In the data rows, zero lies at 4.5, halfway between 4 and 5.
Here are some points, each followed by its number:
array([4, 4, 4, 5, 3, 4, 3, 3]) 0
array([9, 6, 7, 6, 8, 4, 0, 3]) 1
array([5, 2, 5, 5, 4, 5, 5, 4]) 2
array([5, 5, 6, 5, 7, 4, 6, 4]) 3
array([5, 4, 5, 6, 2, 6, 6, 4]) 4
array([9, 1, 8, 5, 0, 3, 4, 6]) 5
array([4, 7, 7, 5, 3, 5, 7, 5]) 6
array([5, 4, 6, 5, 3, 6, 4, 5]) 7
array([6, 5, 3, 5, 4, 3, 4, 6]) 8
array([5, 4, 5, 4, 4, 4, 2, 4]) 9
array([3, 5, 5, 4, 6, 3, 5, 4]) 10
array([4, 5, 5, 4, 4, 4, 5, 5]) 11
array([3, 6, 1, 4, 3, 6, 5, 4]) 12
array([5, 2, 4, 4, 4, 2, 5, 5]) 13
array([5, 5, 4, 6, 1, 7, 7, 4]) 14
array([5, 4, 4, 5, 4, 4, 4, 4]) 15
array([5, 3, 6, 4, 4, 4, 4, 5]) 16
array([5, 6, 5, 3, 7, 4, 7, 5]) 17
array([6, 4, 6, 4, 5, 4, 3, 4]) 18
array([4, 6, 4, 4, 5, 4, 7, 5]) 19
array([4, 6, 4, 5, 2, 5, 4, 5]) 20
array([4, 6, 2, 6, 5, 5, 5, 6]) 21
array([4, 9, 6, 1, 5, 4, 5, 4]) 22
array([3, 4, 5, 5, 4, 4, 6, 5]) 23
array([5, 2, 5, 4, 2, 6, 6, 5]) 24
array([3, 4, 4, 3, 5, 3, 3, 5]) 25
array([4, 4, 3, 4, 4, 4, 5, 4]) 26
array([4, 4, 4, 4, 5, 3, 6, 5]) 27
array([5, 3, 4, 4, 5, 6, 1, 4]) 28
array([3, 3, 5, 4, 5, 3, 3, 3]) 29
array([5, 4, 8, 4, 3, 6, 3, 5]) 30
array([2, 9, 5, 4, 7, 6, 4, 3]) 31
array([2, 7, 3, 6, 9, 3, 7, 6]) 32
array([9, 8, 5, 6, 0, 8, 9, 6]) 33
array([1, 3, 5, 4, 3, 5, 5, 4]) 34
array([2, 9, 6, 4, 6, 3, 8, 8]) 35
array([2, 5, 3, 4, 6, 4, 3, 4]) 36
array([4, 3, 4, 3, 4, 4, 2, 3]) 37
array([9, 1, 6, 5, 5, 7, 5, 4]) 38
array([4, 2, 2, 7, 3, 3, 3, 3]) 39
array([5, 5, 6, 5, 6, 5, 3, 5]) 40
array([5, 6, 5, 4, 5, 4, 4, 3]) 41
array([3, 0, 5, 4, 3, 6, 4, 4]) 42
array([5, 2, 5, 3, 5, 4, 5, 4]) 43
array([6, 5, 5, 5, 6, 3, 5, 6]) 44
array([5, 5, 3, 5, 3, 5, 9, 3]) 45
Which two points above are nearest to each new point by angle? Their numbers follow each, smallest number first.
array([4, 5, 4, 5, 5, 4, 8, 5]) ~ 19 45
array([9, 0, 4, 5, 6, 6, 6, 3]) ~ 2 38
array([4, 2, 5, 4, 1, 2, 6, 5]) ~ 13 24
array([6, 5, 6, 4, 6, 3, 5, 5]) ~ 3 44
array([4, 2, 1, 5, 6, 4, 3, 3]) ~ 26 39
array([1, 6, 1, 6, 6, 6, 5, 6]) ~ 21 32
array([2, 7, 3, 5, 9, 5, 6, 4]) ~ 31 32
array([3, 4, 5, 4, 4, 5, 4, 5]) ~ 34 42
array([5, 6, 3, 5, 1, 5, 4, 5]) ~ 14 20
array([4, 5, 3, 5, 4, 5, 4, 4]) ~ 12 21
array([2, 2, 0, 3, 3, 3, 7, 3]) ~ 26 27
array([2, 6, 4, 5, 6, 4, 3, 3]) ~ 31 36
array([8, 7, 6, 6, 5, 6, 6, 6]) ~ 33 44
array([4, 7, 5, 5, 8, 5, 4, 4]) ~ 31 32
array([4, 4, 5, 5, 6, 5, 5, 4]) ~ 3 32
array([5, 4, 9, 4, 1, 6, 2, 3]) ~ 7 30
array([4, 7, 4, 5, 2, 5, 4, 5]) ~ 12 20
array([7, 4, 5, 5, 5, 5, 5, 5]) ~ 38 44
array([4, 6, 2, 4, 5, 5, 6, 3]) ~ 12 45
array([4, 5, 5, 4, 6, 5, 6, 5]) ~ 17 19
array([2, 8, 5, 5, 6, 5, 4, 5]) ~ 31 35
array([5, 3, 5, 5, 3, 4, 4, 5]) ~ 5 16
array([4, 6, 4, 5, 0, 4, 4, 5]) ~ 14 20
array([0, 7, 0, 4, 4, 2, 0, 2]) ~ 25 36
array([3, 6, 2, 5, 2, 6, 6, 4]) ~ 12 14
array([4, 5, 4, 4, 5, 4, 7, 5]) ~ 19 27
array([4, 7, 4, 6, 2, 6, 4, 5]) ~ 14 20
array([3, 3, 5, 5, 5, 2, 3, 4]) ~ 25 29
array([9, 5, 8, 5, 1, 1, 4, 5]) ~ 5 16
array([5, 5, 4, 4, 4, 5, 7, 4]) ~ 19 45
array([5, 3, 6, 4, 3, 4, 2, 4]) ~ 9 16
array([7, 2, 4, 6, 2, 4, 4, 7]) ~ 5 8
array([2, 4, 1, 4, 3, 4, 5, 3]) ~ 12 26
array([3, 5, 4, 5, 3, 4, 4, 5]) ~ 20 34
array([1, 9, 7, 4, 7, 6, 9, 7]) ~ 19 35
array([6, 8, 7, 2, 2, 2, 7, 7]) ~ 6 11
array([1, 3, 5, 4, 3, 5, 3, 5]) ~ 34 42
array([0, 9, 3, 3, 6, 6, 5, 3]) ~ 31 36
array([6, 3, 4, 5, 6, 5, 5, 3]) ~ 2 38
array([1, 4, 5, 3, 4, 2, 4, 6]) ~ 11 25
array([6, 4, 5, 4, 3, 4, 4, 4]) ~ 5 16
array([5, 4, 5, 4, 3, 5, 3, 4]) ~ 9 30
array([5, 3, 4, 4, 4, 5, 5, 5]) ~ 2 24
array([0, 9, 4, 5, 6, 6, 4, 3]) ~ 31 36
array([4, 2, 5, 5, 5, 5, 6, 5]) ~ 2 42
array([6, 2, 6, 5, 2, 3, 5, 4]) ~ 5 16
array([6, 3, 5, 6, 4, 4, 4, 5]) ~ 5 38
array([4, 5, 4, 4, 4, 5, 5, 4]) ~ 12 45
array([6, 0, 8, 4, 3, 5, 2, 5]) ~ 5 16
array([5, 4, 4, 5, 4, 5, 6, 4]) ~ 14 45
array([2, 5, 3, 4, 6, 4, 4, 4]) ~ 10 36
array([9, 5, 5, 7, 2, 7, 7, 6]) ~ 4 33
array([5, 3, 4, 4, 5, 5, 3, 4]) ~ 28 37
array([5, 5, 5, 3, 4, 3, 2, 5]) ~ 9 25
array([1, 4, 3, 5, 6, 6, 3, 3]) ~ 34 36
array([5, 7, 5, 7, 5, 7, 4, 3]) ~ 1 31
array([5, 2, 4, 4, 3, 5, 6, 5]) ~ 2 24
array([5, 7, 6, 5, 5, 6, 0, 7]) ~ 1 40
array([5, 6, 9, 2, 8, 5, 2, 6]) ~ 18 40
array([5, 5, 4, 5, 6, 3, 4, 5]) ~ 32 44
array([7, 5, 7, 4, 5, 2, 5, 7]) ~ 5 44
